In the data rows, 128 means zero.
What is the hidden score of each row? Scores go from 0 to 30, and 15 is about the middle. The score is a weighted sum of the row's numbers plus the product of two more (or one squared), each taken from its middle value.
109 108 84 96 128 105 158 112 140 146 107 123 135 165 136 151 -> 13
84 135 122 131 144 98 168 126 119 125 103 114 167 111 169 154 -> 13
113 141 90 100 123 127 158 108 134 143 115 121 146 128 159 132 -> 16
102 165 122 129 142 99 174 102 115 116 81 88 163 144 177 141 -> 20
116 152 77 98 125 116 172 118 144 144 121 142 146 133 154 125 -> 12
118 127 76 116 156 82 151 97 104 158 132 166 123 78 159 126 -> 14
109 148 111 121 148 96 172 109 123 110 97 90 157 131 152 142 -> 11
180 140 139 113 124 141 114 131 178 119 128 139 69 143 89 95 -> 11
133 157 89 116 194 92 148 84 69 135 105 158 132 94 169 118 -> 17
133 142 107 124 177 89 169 76 94 98 96 121 132 93 164 145 -> 16
107 126 86 134 126 120 128 156 98 180 184 137 157 99 116 120 -> 11
88 101 143 78 159 106 111 109 47 135 131 105 133 65 113 169 -> 14
161 109 136 146 123 139 103 155 181 116 148 106 95 197 106 114 -> 13
163 88 136 147 124 132 88 156 185 117 120 111 76 208 121 131 -> 18
135 156 97 105 186 98 142 83 67 131 88 146 121 96 162 132 -> 14
168 148 178 163 137 160 152 121 168 73 125 60 107 193 114 114 -> 15
120 122 78 75 129 81 138 119 126 159 84 164 130 119 154 142 -> 12
81 114 121 133 136 115 150 124 99 97 121 123 168 127 169 167 -> 15
72 98 123 150 142 85 160 130 111 114 96 111 171 109 177 154 -> 18
106 111 92 100 116 131 119 134 111 152 139 146 165 105 119 141 -> 24
86 151 118 111 87 135 131 139 105 164 152 129 171 109 138 135 -> 16
79 105 142 139 142 87 147 128 111 110 75 92 176 127 183 178 -> 18
108 147 93 100 109 113 169 115 132 143 137 140 147 125 146 114 -> 12
150 120 189 130 134 152 70 128 101 116 164 99 87 114 79 165 -> 9
173 144 137 161 135 155 108 133 144 142 159 157 83 118 94 101 -> 13
97 137 132 125 150 93 159 109 110 116 85 96 173 124 172 133 -> 15
151 158 169 153 96 158 151 138 177 99 149 131 112 136 107 86 -> 12
97 134 108 103 116 114 162 130 126 143 119 150 165 131 157 124 -> 13
163 168 166 144 113 175 144 135 183 114 167 127 106 154 94 96 -> 9
154 96 136 153 112 119 84 144 176 113 139 112 70 203 118 134 -> 23
87 130 133 135 146 96 161 123 90 127 86 105 177 134 184 147 -> 24
168 149 174 167 130 163 146 114 175 67 144 49 102 188 106 110 -> 14
90 123 134 133 147 102 159 130 98 118 93 110 179 125 176 146 -> 17
92 105 153 95 158 106 101 118 62 143 133 96 140 65 130 194 -> 19
166 117 142 128 117 159 108 151 189 114 157 110 94 211 105 117 -> 12
104 153 102 121 96 82 169 110 160 153 83 103 148 141 156 97 -> 18
152 120 189 136 138 163 74 130 107 108 152 99 79 108 83 146 -> 11
83 136 105 117 112 117 155 131 112 132 122 141 167 118 161 146 -> 16
105 157 98 98 110 109 178 105 134 152 117 147 157 121 158 122 -> 13
181 131 132 149 134 166 107 142 157 137 161 163 97 142 86 91 -> 16
110 135 89 84 125 118 112 135 103 157 121 169 157 83 128 158 -> 16
109 153 99 95 110 120 174 123 123 130 134 154 158 118 148 122 -> 10
87 108 147 96 145 94 103 100 55 147 134 104 134 36 128 175 -> 16
98 149 133 120 135 144 156 136 86 128 118 106 185 105 148 154 -> 15
154 103 154 150 135 145 86 137 145 102 131 155 91 138 107 152 -> 14
68 76 134 129 119 94 144 151 128 96 81 110 177 108 175 173 -> 26
128 147 90 116 186 90 160 86 75 129 87 152 121 95 170 130 -> 17
99 114 88 95 130 111 119 111 90 149 109 169 140 59 130 167 -> 21
183 132 132 145 139 155 113 129 156 137 155 155 89 150 91 65 -> 14
159 116 203 144 139 163 66 128 90 115 160 97 82 126 51 132 -> 7
121 146 88 123 177 93 131 100 67 172 121 181 135 79 162 127 -> 20
186 132 137 120 105 162 123 137 205 111 133 114 85 191 87 100 -> 19
86 106 132 110 168 109 87 110 45 141 126 112 140 81 142 184 -> 9
149 94 136 151 121 113 83 127 169 114 118 113 73 190 119 137 -> 18
152 98 136 154 115 106 87 126 173 103 110 119 52 183 124 146 -> 23
110 108 77 90 129 80 128 123 129 148 96 140 131 144 158 141 -> 12
73 102 112 148 132 76 155 120 126 120 95 116 165 125 178 157 -> 17
87 118 94 120 128 93 153 117 136 131 125 123 150 149 152 148 -> 10
143 161 165 140 86 194 109 158 168 114 179 124 118 137 75 110 -> 7
164 174 163 151 96 173 132 148 168 126 176 136 121 146 102 42 -> 20
67 113 114 177 127 72 164 108 123 120 103 122 163 122 176 156 -> 23
92 114 143 76 157 101 108 109 46 134 136 106 133 64 127 176 -> 8
156 164 163 132 83 185 130 157 175 125 167 126 119 149 94 86 -> 12
96 122 87 101 138 94 131 121 94 152 110 176 135 75 151 154 -> 10
106 158 99 95 110 106 166 139 137 137 109 132 145 138 157 117 -> 16
150 106 151 145 130 135 87 139 148 103 135 162 82 152 119 144 -> 13
119 129 78 115 171 83 143 92 102 142 113 169 130 73 159 112 -> 13
117 129 71 98 132 96 133 101 112 157 90 171 125 94 146 136 -> 13
168 138 141 148 139 147 91 141 116 147 167 174 86 100 96 106 -> 12
90 140 109 93 86 140 130 139 111 167 149 151 168 113 130 136 -> 10
154 91 156 145 106 177 79 171 159 114 161 151 119 185 100 142 -> 17
90 150 111 80 103 100 185 116 136 124 104 121 152 98 158 125 -> 10
150 111 194 126 141 150 63 138 97 92 165 96 87 109 68 123 -> 7
94 134 130 109 139 124 156 135 88 112 113 116 188 115 141 164 -> 16
158 104 146 146 137 141 86 127 156 107 131 152 91 150 121 130 -> 16
85 135 112 101 65 150 137 145 114 162 149 138 177 113 133 145 -> 14
106 151 97 102 117 125 179 130 126 132 143 144 157 109 142 119 -> 10
177 138 143 125 122 157 103 137 156 127 125 168 75 132 96 108 -> 12
107 140 95 104 117 105 162 117 129 137 125 154 160 121 147 128 -> 11
181 139 141 124 128 148 111 126 175 134 116 135 72 148 93 99 -> 14
159 166 180 176 95 167 143 122 153 100 145 118 127 126 99 92 -> 15
159 168 160 141 97 172 154 137 180 99 158 133 104 152 100 93 -> 10
141 97 160 154 81 188 83 184 146 115 202 154 128 182 108 128 -> 22
170 137 140 158 106 173 95 161 146 164 204 132 106 148 67 71 -> 13
177 149 155 126 141 153 93 133 138 86 103 129 74 148 108 128 -> 10
126 152 91 125 188 94 167 94 68 135 91 154 122 94 170 121 -> 22
103 117 98 113 127 106 105 133 84 162 147 134 140 63 114 148 -> 12
